In the data rows, the value 128 means zero.
Some points, one per row:
array([142, 200, 167, 214, 255, 110, 86, 226, 109, 42, 103, 114, 77, 202, 120, 71, 109, 99, 97, 58, 52, 148,
       62, 252])
array([128, 141, 124, 155, 134, 101, 128, 145, 84, 150, 110, 107, 114, 122, 97, 159, 138, 127, 171, 121, 112, 117,
       72, 128])
array([126, 98, 146, 85, 163, 123, 75, 102, 177, 141, 169, 178, 138, 153, 130, 190, 91, 152, 72, 207, 149, 165,
       105, 111])
array([112, 142, 140, 137, 139, 101, 125, 126, 123, 110, 109, 137, 145, 139, 132, 114, 108, 134, 124, 107, 134, 149,
       124, 101])
array([173, 94, 152, 133, 154, 100, 90, 113, 124, 143, 152, 144, 127, 124, 128, 157, 96, 131, 82, 163, 136, 128,
       103, 113])
array([145, 116, 130, 148, 105, 126, 124, 106, 129, 157, 125, 121, 144, 113, 114, 98, 141, 139, 131, 131, 147, 89,
       143, 128])
array([126, 118, 125, 123, 140, 139, 142, 132, 121, 133, 127, 131, 114, 134, 117, 140, 116, 119, 134, 120, 125, 130,
       120, 117])
array([130, 140, 120, 136, 114, 143, 137, 120, 132, 120, 139, 114, 118, 124, 127, 117, 142, 120, 131, 113, 123, 126,
       153, 131])
array([135, 131, 121, 133, 132, 134, 144, 132, 108, 149, 143, 116, 115, 124, 107, 143, 145, 121, 143, 107, 103, 140,
       98, 110])
array([154, 119, 133, 138, 149, 113, 113, 152, 149, 158, 181, 131, 125, 152, 99, 146, 120, 124, 91, 101, 115, 103,
       138, 146])
array([142, 108, 126, 132, 132, 113, 114, 117, 127, 137, 140, 117, 126, 125, 120, 139, 148, 129, 132, 148, 109, 135,
       106, 126])
array([169, 255, 120, 205, 31, 63, 166, 193, 95, 89, 130, 19, 173, 75, 107, 0, 194, 161, 60, 47, 153, 0,
       178, 203])
array([104, 165, 118, 153, 96, 129, 161, 132, 127, 125, 100, 109, 131, 110, 135, 89, 144, 136, 130, 89, 154, 89,
       161, 129])
array([115, 135, 140, 119, 121, 135, 127, 121, 158, 113, 116, 126, 130, 133, 139, 129, 114, 126, 101, 137, 146, 131,
       131, 126])
array([124, 125, 145, 112, 126, 121, 118, 147, 140, 121, 117, 140, 157, 145, 148, 118, 103, 126, 115, 124, 148, 109,
       147, 141])
array([159, 144, 124, 184, 153, 65, 81, 111, 138, 181, 143, 162, 142, 114, 114, 175, 124, 157, 66, 131, 134, 174,
       148, 115])
array([133, 123, 110, 120, 115, 154, 132, 174, 145, 106, 121, 146, 132, 139, 140, 101, 134, 92, 123, 87, 89, 189,
       124, 119])
array([135, 198, 118, 153, 132, 73, 118, 42, 112, 97, 97, 108, 138, 61, 97, 110, 135, 191, 78, 189, 198, 189,
       132, 79])
array([142, 126, 133, 139, 123, 112, 129, 120, 141, 143, 153, 127, 145, 127, 129, 117, 138, 131, 109, 122, 125, 113,
       157, 132])
array([158, 124, 125, 137, 138, 105, 104, 109, 118, 129, 156, 104, 117, 127, 123, 124, 156, 117, 129, 134, 114, 124,
       120, 144])
array([133, 100, 134, 125, 113, 139, 127, 100, 166, 152, 127, 154, 146, 118, 152, 132, 128, 140, 128, 153, 127, 140,
       157, 116])
array([138, 110, 96, 116, 138, 129, 113, 108, 133, 166, 96, 154, 116, 81, 90, 165, 120, 160, 124, 199, 170, 146,
       116, 93])
array([97, 140, 119, 127, 157, 97, 142, 92, 97, 129, 114, 130, 147, 98, 129, 150, 143, 192, 178, 182, 129, 113,
       106, 109])
array([121, 136, 134, 114, 103, 166, 153, 141, 121, 102, 126, 114, 121, 149, 149, 107, 130, 79, 152, 110, 121, 143,
       171, 155])
array([174, 131, 127, 163, 147, 73, 82, 83, 107, 123, 174, 88, 124, 115, 120, 109, 183, 135, 131, 143, 110, 110,
       109, 159])
array([155, 126, 132, 118, 116, 140, 129, 113, 108, 102, 159, 99, 112, 117, 133, 131, 137, 112, 131, 154, 128, 121,
       139, 133])
array([109, 108, 104, 137, 118, 144, 140, 114, 139, 149, 120, 141, 127, 114, 116, 123, 141, 147, 149, 136, 121, 120,
       126, 117])
array([98, 190, 117, 106, 131, 119, 110, 152, 116, 92, 119, 143, 151, 131, 125, 91, 104, 156, 88, 110, 166, 139,
       138, 148])
array([88, 126, 135, 85, 163, 155, 156, 194, 124, 113, 69, 156, 121, 149, 136, 145, 69, 118, 159, 94, 148, 107,
       107, 91])
array([174, 84, 120, 135, 127, 122, 147, 124, 95, 175, 134, 79, 83, 122, 77, 168, 152, 85, 145, 173, 117, 124,
       107, 122])
array([109, 103, 125, 87, 138, 164, 146, 170, 155, 126, 79, 148, 130, 139, 133, 161, 89, 126, 139, 154, 136, 138,
       120, 126])
array([145, 240, 86, 207, 116, 112, 169, 204, 90, 57, 255, 45, 145, 148, 111, 0, 244, 144, 148, 0, 19, 68,
       255, 229])
array([139, 144, 107, 188, 159, 92, 127, 140, 133, 160, 120, 144, 117, 110, 78, 121, 138, 152, 78, 79, 106, 171,
       86, 94])
array([24, 37, 191, 80, 19, 246, 238, 1, 120, 83, 172, 99, 97, 167, 235, 108, 114, 101, 222, 103, 99, 107,
       121, 63])
array([155, 135, 111, 130, 96, 180, 142, 247, 185, 132, 118, 157, 94, 139, 101, 0, 123, 70, 53, 0, 138, 62,
       215, 148])
array([198, 111, 90, 143, 164, 79, 59, 128, 88, 129, 127, 116, 116, 131, 113, 136, 178, 82, 169, 111, 67, 160,
       79, 155])
array([80, 110, 96, 139, 157, 113, 152, 103, 129, 159, 100, 176, 136, 105, 98, 156, 116, 207, 120, 133, 109, 166,
       66, 87])
array([109, 112, 151, 109, 134, 134, 123, 92, 127, 120, 103, 135, 130, 134, 151, 174, 98, 133, 151, 161, 140, 153,
       115, 101])
array([148, 122, 157, 74, 132, 155, 120, 152, 143, 117, 192, 129, 120, 169, 133, 151, 115, 77, 87, 113, 117, 163,
       129, 124])
array([128, 123, 120, 127, 131, 128, 127, 123, 128, 139, 114, 134, 123, 115, 117, 137, 125, 137, 129, 145, 140, 134,
       122, 115])
array([139, 119, 142, 173, 177, 126, 95, 73, 168, 118, 151, 127, 104, 140, 126, 117, 116, 138, 105, 152, 140, 123,
       125, 114])
array([154, 107, 143, 130, 146, 93, 109, 162, 134, 133, 149, 134, 151, 165, 123, 113, 122, 112, 78, 93, 103, 141,
       139, 152])
array([150, 135, 137, 120, 130, 109, 118, 91, 121, 114, 151, 110, 128, 129, 134, 136, 130, 112, 119, 152, 137, 147,
       147, 125])
array([120, 118, 92, 161, 117, 133, 128, 114, 123, 136, 113, 148, 101, 92, 140, 127, 170, 139, 149, 126, 106, 153,
       130, 105])
array([116, 147, 145, 177, 125, 152, 171, 98, 118, 120, 147, 102, 110, 153, 127, 83, 153, 109, 151, 103, 85, 147,
       150, 177])
array([119, 88, 124, 94, 142, 100, 106, 122, 123, 145, 124, 137, 154, 143, 144, 155, 130, 130, 141, 172, 124, 130,
       91, 137])
array([66, 153, 149, 119, 110, 147, 147, 139, 112, 100, 118, 137, 140, 148, 148, 108, 125, 144, 171, 106, 136, 121,
       125, 142])
array([105, 114, 83, 126, 91, 170, 152, 136, 132, 137, 119, 125, 100, 124, 119, 119, 163, 108, 153, 98, 99, 162,
       111, 116])
array([90, 68, 144, 140, 60, 81, 187, 99, 149, 214, 122, 150, 186, 181, 154, 132, 90, 84, 110, 16, 90, 94,
       139, 117])
array([134, 138, 122, 112, 118, 120, 147, 161, 136, 140, 134, 125, 131, 139, 126, 128, 120, 96, 105, 102, 135, 109,
       153, 142])
array([119, 151, 110, 121, 128, 132, 109, 132, 125, 127, 110, 149, 138, 109, 127, 125, 130, 149, 143, 140, 149, 123,
       139, 145])
array([152, 138, 168, 141, 168, 67, 100, 50, 120, 133, 174, 116, 157, 120, 132, 139, 114, 163, 115, 183, 172, 94,
       155, 94])
array([114, 178, 146, 176, 94, 106, 162, 121, 123, 102, 91, 71, 122, 139, 144, 78, 129, 95, 123, 55, 143, 91,
       159, 122])
array([113, 141, 130, 120, 95, 162, 148, 162, 145, 125, 129, 130, 139, 116, 129, 90, 134, 139, 121, 107, 155, 90,
       163, 135])
array([113, 160, 120, 170, 10, 168, 147, 16, 157, 107, 167, 71, 140, 98, 182, 50, 200, 134, 153, 127, 147, 101,
       255, 150])
array([125, 134, 106, 125, 106, 139, 142, 130, 142, 131, 140, 133, 137, 122, 126, 105, 137, 136, 119, 121, 132, 117,
       163, 138])
array([186, 15, 174, 41, 201, 44, 69, 53, 125, 132, 69, 119, 176, 132, 155, 255, 46, 87, 130, 255, 158, 228,
       4, 0])
array([131, 91, 134, 122, 143, 131, 118, 104, 141, 132, 114, 133, 114, 144, 133, 153, 119, 111, 141, 151, 112, 160,
       103, 115])
array([138, 97, 129, 116, 134, 134, 132, 130, 134, 138, 130, 142, 127, 125, 136, 156, 116, 119, 129, 154, 115, 145,
       118, 113])
array([121, 124, 143, 119, 107, 166, 136, 155, 140, 149, 140, 151, 118, 139, 145, 131, 116, 95, 125, 94, 151, 95,
       178, 155])
array([116, 183, 159, 110, 198, 105, 109, 160, 105, 97, 152, 155, 128, 136, 120, 141, 97, 166, 89, 108, 128, 123,
       84, 143])
array([212, 196, 203, 92, 131, 78, 56, 35, 63, 5, 252, 0, 119, 205, 169, 125, 114, 0, 173, 115, 206, 67,
       247, 246])
array([145, 109, 147, 123, 139, 94, 114, 140, 103, 138, 111, 116, 138, 142, 130, 155, 123, 107, 138, 129, 106, 135,
       85, 132])
array([132, 123, 120, 133, 149, 120, 126, 112, 125, 126, 126, 125, 117, 123, 113, 143, 132, 141, 130, 152, 118, 150,
       103, 105])
array([146, 118, 124, 129, 148, 87, 117, 74, 130, 172, 140, 137, 132, 93, 103, 163, 121, 170, 87, 153, 137, 130,
       78, 83])
array([124, 132, 120, 139, 122, 130, 124, 136, 124, 127, 126, 134, 124, 120, 136, 123, 143, 134, 135, 123, 120, 127,
       132, 136])
array([127, 105, 157, 90, 139, 138, 118, 124, 124, 106, 139, 141, 131, 146, 153, 153, 95, 118, 129, 151, 129, 137,
       114, 122])
array([134, 159, 116, 155, 111, 120, 141, 103, 168, 112, 133, 112, 131, 125, 130, 85, 137, 128, 72, 116, 138, 135,
       183, 122])
array([143, 126, 104, 130, 99, 131, 140, 118, 122, 127, 149, 111, 130, 120, 130, 103, 169, 112, 130, 121, 95, 150,
       132, 129])
array([84, 195, 44, 136, 172, 243, 224, 196, 108, 144, 115, 156, 42, 86, 35, 135, 139, 161, 181, 82, 111, 99,
       111, 128])
array([135, 145, 138, 113, 146, 120, 118, 136, 117, 114, 134, 122, 122, 122, 124, 147, 117, 141, 113, 156, 146, 120,
       119, 141])
array([72, 87, 146, 93, 119, 159, 148, 95, 162, 161, 97, 169, 125, 135, 140, 174, 98, 149, 133, 171, 156, 139,
       90, 98])
Here are 16 more points, each followed by its number:
array([114, 168, 193, 157, 121, 92, 163, 174, 88, 114, 107, 69, 162, 116, 117, 75, 133, 165, 133, 122, 164, 20,
       116, 151]) 0
array([103, 121, 106, 125, 100, 161, 153, 115, 143, 140, 130, 128, 112, 123, 125, 126, 152, 133, 143, 135, 121, 135,
       132, 120]) 1
array([130, 165, 164, 105, 178, 84, 101, 124, 96, 90, 120, 123, 144, 124, 158, 146, 96, 147, 127, 177, 173, 97,
       148, 134]) 2
array([191, 151, 156, 165, 90, 63, 139, 213, 162, 227, 210, 103, 203, 116, 30, 88, 118, 171, 64, 96, 179, 0,
       165, 142]) 3
array([126, 142, 63, 115, 50, 177, 186, 113, 164, 133, 191, 123, 138, 112, 115, 41, 165, 128, 102, 100, 136, 82,
       255, 161]) 4
array([115, 105, 110, 136, 106, 180, 152, 99, 139, 139, 111, 116, 94, 121, 141, 123, 141, 103, 176, 139, 134, 96,
       162, 112]) 5
array([124, 130, 114, 111, 100, 166, 129, 129, 153, 102, 128, 124, 114, 131, 146, 110, 138, 102, 123, 133, 139, 146,
       173, 119]) 6
array([125, 81, 137, 135, 122, 156, 126, 132, 141, 133, 119, 174, 113, 123, 158, 126, 92, 136, 108, 111, 121, 115,
       135, 110]) 7
array([158, 163, 154, 71, 188, 116, 95, 159, 110, 103, 139, 117, 108, 110, 106, 193, 83, 163, 80, 232, 187, 103,
       99, 169]) 8
array([147, 124, 86, 93, 174, 97, 123, 124, 62, 139, 102, 99, 98, 85, 77, 218, 150, 142, 159, 255, 119, 196,
       3, 92]) 9
array([104, 102, 57, 123, 71, 197, 165, 142, 146, 142, 114, 135, 90, 126, 132, 111, 178, 87, 156, 76, 67, 182,
       110, 116]) 10
array([104, 124, 215, 106, 132, 105, 155, 114, 115, 126, 131, 114, 138, 191, 160, 158, 53, 83, 115, 91, 143, 122,
       105, 107]) 11
array([124, 79, 136, 101, 130, 107, 105, 106, 129, 144, 130, 130, 148, 146, 148, 158, 126, 130, 138, 182, 124, 114,
       98, 140]) 12
array([108, 148, 144, 137, 115, 109, 138, 105, 103, 126, 143, 118, 148, 144, 132, 115, 126, 124, 148, 110, 146, 123,
       142, 122]) 13
array([143, 90, 164, 117, 135, 126, 124, 119, 133, 147, 101, 120, 121, 143, 131, 156, 94, 111, 114, 150, 146, 117,
       111, 115]) 14
array([125, 138, 120, 156, 146, 89, 151, 190, 151, 127, 140, 137, 174, 146, 134, 98, 124, 173, 71, 83, 91, 98,
       162, 157]) 15
Which of these numbered points is nearest to each point below by angle, seen from the average point of the first points? Its number follows each.
array([128, 142, 135, 128, 148, 121, 119, 154, 122, 123, 124, 124, 127, 140, 121, 135, 121, 128, 120, 130, 132, 118,
       105, 151]) > 8
array([131, 118, 147, 128, 141, 136, 126, 158, 132, 130, 111, 124, 111, 138, 127, 137, 104, 114, 108, 130, 151, 111,
       127, 129]) > 14
array([127, 110, 133, 133, 125, 136, 126, 129, 149, 143, 121, 143, 125, 135, 136, 129, 113, 119, 113, 115, 138, 123,
       145, 114]) > 7
array([100, 131, 147, 150, 124, 146, 137, 156, 124, 119, 91, 121, 114, 129, 142, 122, 119, 143, 126, 122, 151, 95,
       130, 150]) > 0
array([104, 30, 143, 51, 143, 76, 77, 98, 127, 172, 124, 153, 184, 169, 178, 205, 109, 129, 147, 231, 133, 117,
       56, 141]) > 12
array([144, 122, 100, 134, 194, 97, 118, 95, 106, 114, 110, 109, 90, 113, 81, 175, 145, 158, 142, 205, 89, 209,
       34, 55]) > 9
array([134, 127, 114, 127, 123, 111, 123, 100, 102, 135, 114, 118, 126, 104, 123, 143, 133, 134, 144, 142, 131, 133,
       100, 103]) > 9
array([131, 136, 127, 147, 141, 102, 137, 154, 127, 130, 109, 122, 145, 127, 125, 117, 123, 148, 109, 118, 120, 121,
       141, 127]) > 15
array([155, 96, 199, 116, 157, 163, 131, 255, 144, 130, 85, 120, 60, 174, 129, 162, 47, 59, 43, 130, 214, 60,
       133, 151]) > 14
array([149, 126, 130, 114, 113, 142, 109, 134, 131, 120, 125, 139, 143, 131, 129, 107, 120, 113, 142, 131, 137, 134,
       151, 140]) > 6
array([131, 94, 140, 85, 147, 141, 130, 139, 130, 138, 109, 144, 135, 125, 117, 161, 104, 129, 134, 178, 148, 130,
       100, 104]) > 14
array([106, 150, 106, 160, 73, 139, 180, 139, 141, 123, 129, 121, 178, 113, 132, 61, 170, 158, 143, 100, 107, 127,
       195, 163]) > 4
array([106, 123, 148, 102, 130, 144, 126, 108, 131, 116, 101, 129, 124, 144, 147, 166, 94, 121, 151, 147, 148, 148,
       118, 105]) > 14
array([109, 155, 143, 173, 144, 140, 143, 159, 137, 102, 104, 128, 128, 129, 120, 75, 128, 171, 97, 96, 115, 123,
       124, 165]) > 15
array([147, 101, 104, 137, 113, 148, 152, 140, 107, 136, 133, 117, 95, 122, 128, 132, 144, 89, 153, 107, 78, 134,
       120, 128]) > 10
array([147, 92, 104, 109, 161, 129, 137, 81, 105, 129, 170, 107, 91, 133, 100, 185, 162, 123, 151, 190, 60, 203,
       56, 115]) > 9
array([157, 126, 119, 166, 121, 92, 161, 142, 125, 134, 186, 132, 189, 107, 108, 138, 154, 174, 88, 145, 63, 171,
       132, 121]) > 15
array([119, 168, 159, 144, 98, 131, 138, 148, 118, 93, 130, 91, 127, 157, 149, 109, 120, 93, 139, 87, 145, 114,
       186, 155]) > 13
array([81, 187, 150, 224, 150, 146, 168, 184, 156, 77, 55, 122, 131, 133, 113, 16, 124, 217, 62, 68, 104, 135,
       114, 196]) > 15
array([103, 108, 100, 151, 93, 187, 163, 85, 141, 134, 107, 111, 83, 117, 142, 101, 151, 98, 179, 124, 134, 94,
       192, 107]) > 5
array([137, 127, 130, 126, 130, 120, 117, 152, 115, 127, 118, 136, 141, 134, 122, 116, 127, 126, 131, 116, 117, 136,
       114, 142]) > 15
array([91, 161, 198, 121, 140, 135, 146, 157, 83, 110, 140, 111, 138, 140, 132, 125, 92, 158, 142, 119, 184, 41,
       133, 185]) > 0
array([139, 126, 130, 120, 116, 136, 117, 125, 130, 124, 130, 134, 137, 130, 130, 115, 127, 119, 137, 131, 134, 132,
       144, 139]) > 6
array([123, 167, 103, 141, 112, 138, 130, 153, 124, 117, 137, 134, 120, 98, 129, 94, 160, 138, 125, 103, 135, 117,
       174, 152]) > 4
array([63, 53, 47, 151, 92, 206, 173, 79, 173, 197, 93, 181, 107, 84, 92, 114, 161, 192, 190, 158, 103, 110,
       123, 83]) > 1
array([142, 73, 92, 140, 91, 175, 183, 154, 84, 137, 136, 115, 68, 129, 135, 138, 147, 57, 186, 80, 46, 129,
       123, 130]) > 10
array([110, 128, 192, 114, 127, 105, 139, 97, 108, 131, 151, 110, 139, 175, 156, 147, 94, 87, 133, 94, 145, 106,
       120, 125]) > 11
array([129, 102, 139, 140, 120, 143, 125, 121, 160, 143, 127, 147, 120, 140, 139, 125, 110, 116, 103, 107, 141, 119,
       160, 114]) > 7
array([140, 102, 144, 100, 147, 103, 109, 115, 130, 125, 97, 133, 149, 128, 141, 166, 96, 115, 132, 180, 152, 154,
       110, 84]) > 14
array([131, 134, 204, 114, 154, 123, 174, 90, 98, 147, 211, 83, 104, 193, 131, 206, 123, 76, 159, 120, 67, 122,
       83, 163]) > 11
array([123, 104, 137, 107, 127, 102, 106, 122, 125, 141, 135, 134, 157, 141, 149, 151, 126, 131, 130, 157, 135, 115,
       116, 140]) > 12
array([20, 154, 159, 99, 103, 165, 147, 152, 114, 76, 115, 161, 150, 164, 172, 102, 119, 169, 194, 108, 129, 132,
       114, 150]) > 13
array([129, 130, 100, 141, 109, 155, 172, 191, 111, 147, 165, 102, 86, 139, 97, 116, 168, 91, 121, 36, 66, 110,
       88, 158]) > 10
array([118, 146, 173, 120, 144, 62, 146, 147, 71, 151, 145, 106, 166, 164, 117, 179, 107, 107, 145, 124, 119, 144,
       85, 133]) > 11
array([145, 125, 119, 109, 134, 138, 95, 139, 127, 99, 126, 121, 114, 133, 143, 113, 143, 104, 135, 129, 131, 126,
       128, 149]) > 6
array([59, 195, 143, 184, 78, 171, 181, 98, 181, 83, 211, 124, 163, 142, 163, 0, 161, 201, 114, 31, 126, 56,
       255, 172]) > 4
array([106, 92, 92, 123, 93, 202, 151, 87, 152, 131, 96, 124, 89, 111, 163, 126, 149, 107, 191, 168, 141, 89,
       179, 103]) > 5
array([136, 149, 141, 149, 179, 119, 110, 168, 126, 109, 123, 128, 118, 146, 116, 117, 121, 129, 108, 109, 108, 135,
       105, 160]) > 15
array([178, 21, 65, 149, 59, 201, 208, 166, 67, 163, 158, 109, 25, 121, 133, 156, 157, 0, 204, 55, 0, 136,
       116, 117]) > 10
array([135, 95, 124, 129, 185, 117, 129, 83, 117, 132, 132, 119, 96, 120, 100, 187, 133, 156, 150, 199, 96, 181,
       54, 60]) > 9
array([156, 121, 157, 143, 115, 92, 139, 160, 143, 190, 157, 126, 163, 133, 77, 134, 96, 148, 88, 110, 167, 57,
       133, 118]) > 3
array([135, 133, 108, 124, 125, 113, 126, 104, 94, 127, 113, 115, 122, 101, 122, 138, 139, 135, 147, 144, 129, 136,
       96, 105]) > 9
array([134, 131, 127, 124, 125, 134, 132, 111, 118, 124, 138, 117, 126, 122, 134, 126, 137, 121, 143, 137, 130, 123,
       144, 122]) > 5
array([122, 104, 114, 135, 152, 145, 158, 130, 122, 166, 116, 142, 105, 126, 84, 147, 109, 131, 130, 116, 135, 126,
       109, 99]) > 14
array([79, 113, 141, 129, 98, 164, 169, 88, 171, 144, 150, 135, 124, 145, 143, 129, 136, 140, 128, 123, 106, 137,
       138, 142]) > 1
array([129, 78, 97, 86, 105, 154, 137, 137, 188, 171, 91, 184, 149, 117, 133, 129, 94, 127, 79, 117, 150, 138,
       157, 85]) > 7
array([154, 140, 128, 117, 160, 109, 87, 140, 130, 111, 125, 121, 118, 116, 117, 129, 123, 141, 107, 159, 161, 109,
       112, 138]) > 8
array([60, 57, 41, 162, 101, 178, 172, 86, 156, 204, 84, 182, 123, 73, 88, 115, 172, 208, 209, 176, 105, 115,
       107, 86]) > 1
array([73, 123, 127, 146, 98, 125, 128, 43, 140, 148, 73, 142, 159, 122, 141, 122, 101, 166, 167, 121, 181, 108,
       144, 107]) > 13
array([88, 108, 175, 120, 103, 164, 144, 94, 133, 139, 155, 111, 107, 163, 155, 160, 119, 110, 172, 145, 142, 81,
       125, 139]) > 5
array([159, 105, 133, 114, 151, 115, 129, 165, 125, 124, 118, 124, 131, 139, 129, 126, 123, 90, 122, 122, 108, 150,
       102, 104]) > 14
array([110, 129, 131, 116, 106, 160, 156, 136, 118, 122, 133, 119, 119, 143, 133, 119, 125, 105, 150, 99, 127, 113,
       148, 143]) > 5
array([123, 91, 137, 86, 143, 138, 134, 164, 128, 181, 140, 140, 122, 133, 48, 212, 115, 145, 141, 177, 96, 178,
       0, 85]) > 9
array([157, 113, 138, 132, 129, 119, 106, 109, 149, 159, 161, 154, 158, 108, 110, 114, 124, 155, 98, 137, 146, 111,
       147, 116]) > 3
array([92, 136, 130, 109, 122, 146, 111, 152, 165, 134, 108, 180, 149, 130, 136, 126, 106, 157, 120, 114, 158, 128,
       135, 127]) > 7
array([144, 111, 118, 130, 123, 126, 134, 146, 123, 134, 138, 115, 118, 139, 116, 120, 143, 104, 123, 115, 105, 133,
       132, 137]) > 10
array([115, 141, 143, 133, 161, 100, 83, 90, 134, 95, 84, 131, 143, 131, 148, 139, 92, 162, 124, 166, 169, 124,
       115, 126]) > 2
array([99, 146, 165, 184, 109, 141, 126, 179, 132, 90, 63, 106, 119, 127, 156, 87, 127, 157, 98, 116, 160, 93,
       145, 154]) > 0
array([138, 83, 143, 104, 138, 118, 87, 122, 161, 169, 164, 184, 177, 116, 136, 127, 119, 181, 98, 172, 153, 105,
       127, 125]) > 12
array([155, 87, 101, 141, 94, 167, 168, 142, 92, 134, 139, 112, 70, 119, 135, 139, 144, 67, 170, 93, 57, 132,
       119, 125]) > 10
array([98, 163, 94, 183, 73, 155, 172, 99, 131, 140, 123, 109, 119, 100, 111, 61, 160, 148, 142, 65, 148, 98,
       182, 114]) > 4
array([158, 133, 127, 120, 138, 126, 116, 145, 131, 134, 149, 112, 111, 128, 113, 150, 137, 109, 109, 143, 127, 125,
       125, 144]) > 8
array([119, 140, 122, 145, 100, 125, 153, 124, 137, 127, 136, 121, 161, 120, 133, 94, 152, 149, 128, 118, 119, 121,
       170, 151]) > 4
array([113, 139, 144, 123, 156, 92, 80, 83, 126, 95, 76, 126, 144, 126, 151, 151, 90, 161, 137, 183, 179, 121,
       114, 127]) > 2
array([143, 118, 110, 135, 123, 146, 122, 121, 129, 134, 140, 132, 88, 93, 140, 149, 160, 129, 127, 169, 135, 120,
       148, 121]) > 5
array([129, 135, 115, 135, 116, 141, 149, 157, 120, 134, 153, 112, 113, 134, 117, 109, 154, 113, 126, 86, 96, 122,
       119, 147]) > 10
array([178, 119, 143, 112, 216, 57, 77, 173, 110, 129, 155, 152, 126, 138, 102, 167, 96, 122, 53, 187, 147, 180,
       114, 136]) > 8
array([120, 103, 154, 116, 140, 125, 149, 136, 100, 148, 138, 110, 136, 134, 112, 143, 134, 139, 165, 178, 127, 77,
       102, 155]) > 12
array([154, 115, 131, 139, 126, 121, 110, 109, 151, 163, 154, 153, 156, 106, 112, 103, 123, 155, 91, 129, 153, 97,
       159, 118]) > 3
array([129, 121, 158, 115, 137, 103, 104, 110, 122, 126, 133, 140, 152, 132, 148, 140, 98, 144, 117, 141, 151, 102,
       128, 129]) > 2
array([143, 192, 122, 162, 91, 110, 124, 140, 109, 109, 146, 89, 113, 136, 118, 101, 147, 72, 145, 57, 135, 136,
       172, 125]) > 13
array([164, 149, 175, 116, 157, 49, 58, 79, 120, 95, 163, 104, 168, 145, 144, 136, 99, 132, 85, 167, 178, 128,
       141, 152]) > 2
array([131, 99, 105, 100, 144, 142, 117, 167, 142, 138, 92, 138, 114, 118, 125, 150, 117, 131, 115, 159, 140, 113,
       96, 118]) > 14
array([132, 125, 137, 131, 125, 119, 116, 118, 139, 134, 131, 138, 144, 124, 132, 131, 126, 138, 116, 140, 131, 143,
       122, 120]) > 12
array([0, 84, 167, 134, 27, 255, 255, 21, 255, 147, 190, 151, 104, 207, 190, 126, 161, 163, 154, 117, 51, 156,
       169, 180]) > 1
array([127, 108, 136, 119, 146, 159, 152, 131, 136, 139, 154, 135, 87, 145, 124, 149, 133, 100, 138, 145, 115, 140,
       155, 143]) > 5
array([105, 153, 134, 115, 96, 167, 149, 171, 149, 119, 124, 140, 149, 115, 130, 75, 126, 148, 115, 102, 168, 81,
       178, 142]) > 4
array([154, 109, 138, 125, 139, 104, 113, 152, 128, 132, 151, 131, 140, 152, 121, 126, 128, 108, 99, 109, 108, 142,
       130, 147]) > 15
array([128, 153, 131, 131, 115, 138, 130, 125, 129, 113, 141, 112, 125, 122, 127, 105, 138, 129, 125, 118, 145, 107,
       155, 150]) > 4
array([105, 125, 137, 128, 116, 144, 145, 114, 147, 131, 137, 133, 127, 141, 138, 130, 130, 130, 126, 119, 120, 131,
       133, 132]) > 1
array([186, 158, 39, 45, 223, 108, 106, 185, 31, 103, 67, 115, 96, 11, 63, 208, 151, 155, 176, 255, 163, 125,
       42, 66]) > 9
array([165, 143, 153, 147, 148, 78, 87, 161, 115, 154, 200, 141, 135, 114, 120, 140, 148, 141, 85, 137, 149, 81,
       148, 189]) > 3
array([132, 67, 119, 120, 132, 147, 135, 94, 185, 156, 96, 176, 123, 114, 152, 129, 116, 131, 111, 152, 125, 174,
       129, 63]) > 7
array([126, 255, 134, 255, 0, 121, 150, 100, 203, 83, 255, 29, 156, 209, 122, 0, 255, 114, 85, 0, 20, 19,
       255, 255]) > 4
array([146, 120, 123, 115, 120, 135, 129, 108, 110, 113, 146, 111, 123, 119, 137, 134, 136, 114, 145, 156, 121, 129,
       143, 129]) > 5
array([145, 154, 144, 151, 135, 72, 88, 76, 132, 137, 123, 124, 147, 103, 119, 136, 116, 153, 110, 164, 182, 130,
       146, 99]) > 2
array([113, 125, 128, 118, 166, 131, 139, 128, 94, 123, 106, 137, 113, 131, 127, 154, 117, 127, 165, 144, 116, 138,
       98, 120]) > 9
array([67, 93, 209, 142, 105, 182, 140, 26, 144, 154, 188, 94, 81, 179, 171, 202, 124, 107, 211, 166, 144, 55,
       99, 125]) > 5
array([70, 130, 137, 144, 89, 168, 191, 112, 173, 120, 138, 123, 126, 160, 161, 92, 129, 129, 125, 67, 114, 87,
       180, 143]) > 4
array([122, 112, 168, 94, 121, 136, 113, 129, 147, 129, 140, 137, 133, 172, 163, 153, 93, 83, 126, 127, 143, 127,
       149, 133]) > 11
array([231, 91, 157, 85, 255, 17, 49, 185, 100, 121, 164, 180, 107, 150, 86, 239, 60, 105, 0, 255, 176, 236,
       101, 122]) > 8
array([119, 102, 151, 118, 137, 118, 135, 166, 115, 157, 143, 146, 153, 154, 120, 146, 124, 130, 141, 116, 97, 118,
       78, 150]) > 12
array([117, 107, 134, 119, 143, 126, 139, 149, 146, 134, 92, 146, 144, 146, 140, 125, 98, 123, 116, 109, 123, 131,
       130, 109]) > 7
array([130, 134, 116, 151, 144, 101, 124, 151, 92, 149, 111, 113, 116, 123, 95, 158, 139, 129, 163, 124, 106, 128,
       71, 131]) > 9
array([100, 87, 210, 42, 169, 126, 81, 107, 150, 104, 139, 169, 157, 180, 168, 205, 37, 142, 91, 220, 181, 155,
       75, 117]) > 14
array([121, 181, 168, 158, 94, 131, 138, 147, 108, 85, 134, 74, 121, 162, 142, 105, 124, 86, 146, 82, 143, 109,
       185, 167]) > 13
array([120, 145, 132, 109, 133, 117, 103, 148, 161, 133, 154, 163, 154, 138, 127, 121, 114, 153, 63, 115, 155, 143,
       138, 139]) > 15
